(in the rows, 128 means zero)
Families of rows that turns and mirrors carry onto each other, the same ones carrying the whole set onto itself: the rest of each named row's family, in list order:
5 families of 8 rows:
feli: [137 138  92 145 139 118 144 107  71]
bara: [131 158 106 142 129 153 136 109 106]
Rogo: [136 135 125 149 165 131 158 108 117]
rufuz: [134 148 128 137 153 143 119 114  73]
zul: [119 147 126 160 152 140 123 113  69]
namev: [122 158 112 145 124 149 143 130 107]
Sez: [110 134  97 159 135 101 143 123 130]
pazup: [128 122 124 150 159  82 114 113  97]
Pemo: [121 154 103 148 127 101  94 129  91]
vimal: [104 161 112 148 131 119 104 141 107]
Rogir: [114 139  95 131 132 101 135 104 127]
Soko: [120 127  82 151 127 107 128 115  83]
nafem: [128 137 123 150 163  82 113 115  84]
kibet: [141 147 138 136 149 130 115 119  75]
dav: [111 126  90 135 154 124 137 116  79]
febe: [121 138 102 160 137  88 136 124 133]
nelu: [147 128 112 135 167  89 125 131 102]
Nub: [105 171 112 144 134  96 119 127  87]
Gimuv: [146 110 123 152 151 134 139 114 116]
rutom: [106 134  81 144 146 117 134 119  84]
vob: [147 120 123 148 154 112 153 100  97]
geke: [134 172 141 157 145 115 118 117 124]
Bafet: [143 150 132 167 159 132 117 131  81]
fufim: [131 138 113 157 169  80 114 121 106]
Dizi: [157 126 124 160 159 126 138 104 114]
kag: [110 179 116 145 132 108 118 133  97]
Telig: [105 170  95 138 139 106 111 125  98]
teno: [126 149 106 148 125 149 142 123 123]
dus: [127 146  94 150 140 107 145 120 139]
zod: [116 140 113 139 125 145 137 102 119]
kizup: [137 151 125 149 158 128 103 110  73]
Tude: [145 106 114 151 157 123 138 104 109]
dobad: [132 135 108 135 133  93 134 128 135]
Popek: [130 125  78 143 154 120 131 113  87]
Nar: [120 150 136 152 153 115 109 129 136]
moge: [139 155 144 160 131 107 121 126 124]
Norek: [148 152 151 153 142 114 121 119 122]
Redum: [110 160 116 163 126 142 129 103 105]
sifof: [132 155 153 146 157 123 130 124 120]
lir: [136 142 121 156 160  85 120 139  86]

Which other rows belong to the same family as Dizi? bara, geke, fufim, Telig, dus, kizup, Popek
Which other rows belong to the same family as nafem? rufuz, febe, rutom, kag, teno, Tude, Norek
Which other rows belong to the same family as Sez? namev, pazup, kibet, dav, Nub, Gimuv, moge
Which other rows belong to the same family as lir? zul, vimal, Soko, vob, zod, dobad, sifof

Families of rows that turns and mirrors carry onto each other, the same ones carrying the whole set onto itself: the rest of each named row's family, in list order:
4 families of 4 rows:
guzop: [132 118 123 123 131 136  98 119 109 145 109]
Nused: [149  95 148 134 128 106 140 141 138 130 145]
mefud: [157  97 142 140 139 114 137 141 137 135 141]
bek: [153 101 133 132 132 103 145 146 148 132 141]
redop: [141 161 111 130 135 103 137 138 148 114 131]
lezu: [144 159 114 114 147 110 138 138 142 114 142]
pagof: [ 96 134 132 114  95 131 135 124 124 133 125]
gevut: [147 143 106 136 139  99 128 139 149 108 129]
tabig: [128 131 129 116 141 143 109 109 102 131 115]
kifi: [151 105 153 130 151 117 142 142 134 120 139]
fim: [126 131 125 124 131 138  91 119 109 134 114]
Zepir: [103 137 144 111 113 147 150 139 121 134 133]
pamug: [138 156 106 128 139 105 121 138 153 115 130]
vefib: [116 115 126 122 123 143  97 122 114 140 113]
nebep: [ 98 138 133 124  97 136 148 132 130 130 131]
kufav: [100 131 146 117  99 135 144 130 130 138 136]

Which other rows belong to the same family as redop? mefud, fim, kufav
Which other rows belong to the same family as lezu? tabig, kifi, Zepir

Families of rows that turns and mirrors carry onto each other, the same ones carrying the whole set onto itself: the rest of each named row's family, in list order:
6 families of 6 rows:
kotel: [105  91 109 144 130 116 128 148 160 120 152 162 116 133 125]
loga: [134 136  93 153 122 100 122 138 159 104 113 146 112 136 143]
valo: [120  94 130 143 117 128 152 115  93 135 148 128 116 136 144]
tum: [ 97 149 121 122 130 111 145 109 125 115 148 127 129 145 134]
kek: [ 97 144 131 120 130 100 135 117 121 119 144 141 129 145 136]
Dur: [105 140 127 125 136 106 145 105 124 113 157 136 137 150 138]
diri: [ 94 140 127 116 126 105 144 118 126 118 156 134 125 151 137]
bebav: [102  95 101 157 139 120 139 141 153 112 148 165 116 128 127]
bafef: [138 130  93 150 125 105 123 144 165 105 121 149 122 142 148]
zerud: [113 100 129 138 123 123 150 119  88 129 156 129 107 137 144]
razep: [165  93 102 138 130 137 129 136 139 143 129 117 109 150 122]
mab: [110  86 106 154 135 125 128 140 158 118 149 154 120 124 120]
lil: [164  90  89 144 138 133 129 124 124 139 137 119 109 138 115]
Popal: [138 137  98 153 114 102 120 143 160 103 122 138 112 128 139]
lat: [108  88 111 142 128 123 141 149 157 126 153 161 121 128 129]
ruf: [134 126  85 159 135 107 136 140 158  97 121 151 124 136 147]
robuk: [ 98 142 136 119 126 100 134 121 132 115 147 123 116 146 128]
musav: [ 99 146 132 117 134  99 138 117 130 115 147 135 119 147 136]
Mog: [160  99  81 142 145 127 129 120 131 138 134 127 108 151 109]
muter: [132 134  85 126 124 108 153 138 113 125 119 103  88 141 123]
mozon: [163  92  88 136 137 126 127 134 127 148 125 130 115 148 117]
Vepu: [105  91 109 147 128 119 132 150 151 126 143 168 127 127 127]
Zas: [130 124  70 131 138 112 159 119 111 128 119 111 106 155 118]
kamu: [122 107 130 146 136 126 149 108  90 123 155 133 115 139 144]
fude: [134 127  75 130 123 111 153 127 107 130 114 108  98 154 130]
gatu: [130 140  92 148 133 111 131 140 164  98 124 143 125 134 146]
Veli: [114  95 133 142 135 129 150 119  97 124 157 127 114 130 139]
lorit: [135 136  89 149 127 101 125 147 154 109 115 155 120 132 142]
kuzuz: [118  97 133 137 127 125 147 119  87 136 144 134 120 139 143]
latof: [133 133  80 123 134 106 150 130 104 133 110 116 101 150 122]
gime: [132 134  75 133 135 115 153 124 117 122 109 104 103 150 127]
zug: [163  84  95 140 135 127 128 131 136 144 126 123 113 151 120]
lefe: [131 139  78 125 127 107 155 127 108 130 117 112  92 146 124]
mufo: [166  94  88 143 130 124 122 128 127 141 129 123 105 150 120]
Kirez: [115  97 135 145 113 134 152 123 100 132 144 121 112 138 144]
mene: [106  94 111 143 117 130 140 151 162 128 152 153 119 129 124]

Which other rows belong to the same family as muter? razep, Popal, robuk, Kirez, mene
Which other rows belong to the same family as loga? valo, lat, musav, zug, lefe
Which other rows belong to the same family as Dur? bebav, ruf, Mog, Zas, kamu

Families of rows that turns and mirrors carry onto each other, the same ones carrying the whole set onto itself: the rest of each named row's family, in list order:
5 families of 6 rows:
tekip: [152 136 113 131 122 161 153 161 119 100 131 132  97 123 123 119 127 131]
fuba: [153 134 114 119 129 170 160 150 110 112 115 124  91 129 126 128 130 128]
bev: [142 132  91 142 153 149 148 153 126 129 102 128 114 132 118 132 124 113]
fab: [160 123 111 124 121 157 168 159 117 126 121 135 105 115 120 133 121 131]
Lurad: [169 127 101 116 124 150 152 159 106 123 110 131 102 135 120 127 135 126]
Vibiz: [145 140 107 132 153 163 164 159 118 109 119 135 128 129 123 130 124 108]
lofos: [151 137 105 116 132 163 150 165 107 103 124 129 106 140 122 127 147 138]
fules: [107 126 135  93 137  88 125 136 112 139 143 134 141 126 148 133 132 135]
Ker: [ 95 115 139 104 131 105 134 126 120 145 133 125 148 124 157 132 121 127]
lumi: [161 135 103 127 121 150 143 164 111 103 124 132 101 134 121 116 135 127]
ren: [144 132 114 123 128 167 165 166 118 107 134 135 110 121 122 134 134 143]
kor: [110 120 156 105 117 107 123 107 122 130 140 141 124 128 144 132 141 119]
Bup: [161 129 106 132 116 147 152 168 119 111 132 139 107 120 118 120 127 131]
Mub: [151 136 102 131 151 155 163 164 117 114 117 139 133 129 121 130 124 108]
Vaboz: [109 115 130 100 150  91 125 123 115 128 135 124 147 129 154 129 142 128]
Fubu: [100 137 136  89 145 100 117 127 105 125 137 123 128 141 153 127 141 132]
tel: [100 122 137 100 155 105 125 115 114 118 135 117 137 131 159 128 143 128]
mir: [ 88 126 142 100 139 119 127 117 114 131 128 114 134 137 163 127 128 125]
lipif: [115 118 150 103 116 100 118 110 119 133 137 142 127 132 142 130 145 117]
dasar: [150 140 101 129 154 158 159 161 114 109 114 134 128 137 122 128 129 107]
noge: [119 106 156 116 122 119 116 111 112 150 141 122 129 125 136 120 137 117]
Nizor: [121 109 153 114 124 117 111 111 107 149 137 120 127 132 136 117 142 115]
vosez: [103 120 129  97 134 100 119 126 108 141 123 120 145 144 157 125 134 123]
Gobo: [115 110 158 115 125 124 114 107 109 145 140 118 123 129 138 119 139 116]
Vobi: [ 99 116 140 104 151 101 134 119 122 125 142 123 144 118 156 132 134 131]
bibuf: [ 91 133 147  96 142 108 132 127 117 127 148 127 130 122 154 134 127 137]
Giz: [111 123 154 102 119 107 117 106 118 127 136 138 121 136 144 129 147 117]
Bof: [138 131  96 145 152 152 153 152 131 130 106 130 114 125 118 135 119 115]
kamol: [136 135  96 142 155 156 150 149 128 125 103 126 110 131 120 133 123 113]
Zeper: [159 127 100 120 124 148 157 175 112 117 128 140 121 128 116 132 140 140]

Which other rows belong to the same family as Bof? bev, noge, Nizor, Gobo, kamol
Which other rows belong to the same family as Fubu? lofos, fules, ren, bibuf, Zeper
Which other rows belong to the same family as mir? fuba, fab, Lurad, Ker, vosez

Families of rows that turns and mirrors carry onto each other, the same ones carrying the whole set onto itself: the rest of each named row's family, in list order:
3 families of 6 rows:
rar: [139 151 124  97 110 130 112 118 147 143 140 117 100 129 119 123]
peg: [121 147 137 155 132 101 120 133 134 113 118 150 143 120 124 131]
Bilu: [140 144 160 107 136 144 139 124 140  92 135 126 131 127 120 149]
gek: [118 114 109 103 129 137 139 130 157 155 144 170 120 117 136 118]
ludil: [131 122 103 103 124 145 144 141 162 143 140 162 110 119 135 122]
fisit: [116  98 124 137 115 145 123 120 151 141 139 118 147 130 168 147]
fafa: [101  96 146 144 144 139 107 116 142 146 124 123 128 127 113 126]
litaz: [ 99  88 142 143 144 137 120 117 140 147 127 121 133 137 123 130]
Redot: [127  99 115 120 108 153 116 110 143 141 136 122 145 130 161 150]
Derik: [114 140 146 150 126 109 124 134 126 113 129 157 156 132 136 133]
segif: [119 106 126 132 111 145 128 110 158 136 136 122 145 119 169 156]
Mez: [111  92 147 136 148 137 113 105 125 139 120 123 136 140 118 133]
madel: [141 144 147  99 130 146 136 137 126  92 135 144 137 130 123 146]
beda: [143 141 154 112 143 134 138 134 130  89 132 129 133 135 119 146]
Foti: [124 149 140 151 134 102 131 134 129 108 123 143 146 134 124 129]
Virug: [140 152 120  92 121 114 121 115 131 144 137 131 105 133 121 116]
dum: [127 121 105 109 128 140 143 135 166 140 132 169 113 106 137 131]
Dek: [143 144 111  93 111 125 120 126 144 143 140 123  98 134 124 124]

Which other rows belong to the same family as Dek? ludil, fisit, litaz, beda, Foti
Which other rows belong to the same family as madel? gek, Redot, Derik, Mez, Virug
Which other rows belong to the same family as Bilu? rar, peg, fafa, segif, dum

